[122 170 115  79] : gur
[166 143 108 174] : Rafas
[141 169 143 108] : potur
which: [141 169 143 107]	potur
which: [169 143 108]	potur
rev: [143 166]	Rafas
tags:
[170] -> z463
[115] -> z41
[174] -> z977
[169] -> z894
[78] -> z15
[79] -> z98
join gur 4: 	z98

[139 128  88  99 144 147 151 130 118 118  98 179]  Fugu
[123 111  94 179 181 150 121 152  94 160  91 128]  lapu
[143 115 118 181 111 125 144 124 158 105 137 109]  zak
[118 115 143 142 158 158 123  98  93  84 134 154]  Tigol
[ 89 113  81  70  82  74 106 127 139 141 134  80]  mabup
Table of tags by key:
[70] -> z571
[114] -> z914
[115] -> z491
[134] -> z485
[113] -> z533
[112] -> z540
join mabup 2: 	z533
rev: [111 181 118 115]	zak
which: [118 115 143]	Tigol
which: [113  81  70]	mabup

[120 135 115 118 123 131 148 126 110 136 113] -> fite
[ 85 103 108 106 167 180 122 159 138 127 125] -> virog
[135 107 150 149 148 125 131 149 160 100 157] -> fak
which: [134 108 151 149 148 125 130 149 160 100 158]	fak
key -> tag
[115] -> z782
[108] -> z16
[150] -> z848
[110] -> z127
join fite 3: 	z782

[132  90  93  99 134 130 150 147 130 162 152  99 109 126  91 120 132 151
 142 172 127 127 172 142 163 157 112 143 126 121  98 130] : Nabak
[132 133 147 130 130  93 152  99 109  99 134 150 162 126  91 120 147 162
 142 165 119 127 172 141 163 157 112 148 104 121 110 123] : faro
[132 130 147 130 131 104 152 114 109  99 144 150 162 129  91 120 132 157
 142 172 114 127 167 142 150 157 112 143  95 105 112 130] : biduf
[132  90 147 130 131  79 152 135 109  99 134 150 162 126  91 120 132 151
 142 172 127 127 172 142 163 157 112 143 126 121  98 130] : Ner
[130  93 152  99 109  99 134 149 162 126  91 120 162 126  76 119 159 163
 142 172 121 127 172 138 163 157 112 153 110 121 104 115] : tonol
which: [130  93 152  99 109  99 134 150 162 126  91 120]	faro
which: [133 130 147 130 131 104 153 114 110  99 144 149 162 129  91 120 132 158
 141 172 115 127 166 142 149 157 113 143  95 105 112 130]	biduf
which: [147 130 130  93 152  99 109  99 134 150 162]	faro
which: [132  90  93  99 134 130 150 147 130 162 152  99 109 126  91 120 132 151
 142 172 127 127 172 142 163 157 112 143 126 121  98 130]	Nabak
which: [132  90 147 130 131  79 152 135 109  99 134 150 162 126  91 120 132 151
 142 172 127 127 172 142 163 157 112 143 126 121  98 130]	Ner

[137 169 123 156 164] -> zeme
[134 145 124 133 135] -> kevu
[174  92  75 174  85] -> Papaf
[142 135 123 134 126] -> Ruges
[172 152 163 177 173] -> Sogap
[ 84 124 145 109  86] -> zuze
[ 84 145 124  85 178] -> nefev
which: [134 145 124 133 135]	kevu
which: [171 152 162 178 174]	Sogap
rev: [124 145  84]	nefev
key -> tag
[123] -> z837
[145] -> z659
[162] -> z356
[172] -> z39
[124] -> z647
[125] -> z686
[144] -> z33
[163] -> z844
join Sogap 3: 	z844
rev: [135 142]	Ruges
rev: [164 156 123 169]	zeme

[165 142 154 119]  Dok
[ 99 118 112 158]  zud
[155 129 124  77]  fureg
[160 105 101 145]  kepaz
rev: [101 105]	kepaz
key -> tag
[118] -> z401
[159] -> z595
[117] -> z136
[119] -> z44
[158] -> z769
join zud 4: 	z769

[120 120 173 106 106 142  99 126 101 144  90 160 105] -> tavi
[126 121 160 109 106 148 117 126 105 144  86 152 111] -> pof
[129 123 127 122 115 150 145 126 108 135  89 152 113] -> zubo
[114 123 173 106 125 122  83 126 108 144 142 152 113] -> tumep
[114 123 173 106 127 105  75 126 117 144 154 152 113] -> fusar
[114 123 173 106 126 112  83 126 109 144 151 152 114] -> ton
[115 129  86 133 136 122 156 126 150 130 142  88 146] -> Pekad
[114 123 173 106 116 122  83 126 108 144 109 159  88] -> Rabot
[114 127 173 106 141  95  81 126 124 144 176 152 122] -> Gebik
[114 127 173 106 138 103  83 126 133 144 164 145 116] -> Fug
[114 123 173 106 125 122  83 126 108 144 137 153 113] -> fonuf
which: [114 127 173 106 138 103  83 126 133 144 164 145 115]	Fug
which: [127 121 160 109 106 148 117 126 105 144  86 152 110]	pof

[ 80 132  99 136 137 138 149 123  84 148 170 170] = Nugov
[ 90 126 108 136 137 140 144 126  89 146 170 169] = fino
[ 85 129 103 136 137 139 147 124  86 148 170 171] = subov
[ 93 125 109 137 137 140 144 126  91 146 170 169] = nuro
rev: [136 108 126]	fino
rev: [170 170 148  84 123 149 138 137]	Nugov
rev: [170 148  86 124 147 139 137 136 103]	subov
key -> tag
[86] -> z797
[137] -> z477
[90] -> z567
[92] -> z913
[91] -> z525
[89] -> z429
join nuro 9: 	z525
which: [ 85 128 102 137 137 139 147 125  87 148 170 171]	subov

[ 78 120 119 141 138 124 140 125 109 124 127 117 121 136 125 103]  bor
[167 131 133 117 121 128 112 128 149 132 129 139 133 128 131 156]  Sepi
[147 130 131 124 120 133 117 127 131 131 129 130 133 125 130 138]  zodif
[123 122 128 130 135 123 131 134 126 125 129 125 127 134 126 130]  gotu
[139 124 133 134 126 126 113 129 133 135 131 134 130 135 142 142]  gisas
[115 122 124 129 135 126 133 132 119 128 125 122 131 127 125 121]  sev
[122 131 110 122 146 121 151 126 124 122 130 120 112 145 118 106]  rek
[136 130 135 135 120 132 123 127 123 124 129 128 129 125 135 125]  Gode
rev: [134 127]	gotu
which: [139 123 133 134 126 126 114 129 133 135 132 134 131 135 142 142]	gisas
key -> tag
[122] -> z559
[128] -> z833
[125] -> z547
[123] -> z948
[134] -> z758
[118] -> z805
[124] -> z195
[117] -> z718
[121] -> z472
join sev 12: 	z559
which: [123 131]	gotu
which: [169 131 131 120 125 127 114 129 147 133 132 137 134 126 129 155]	Sepi
rev: [125 129 125]	gotu

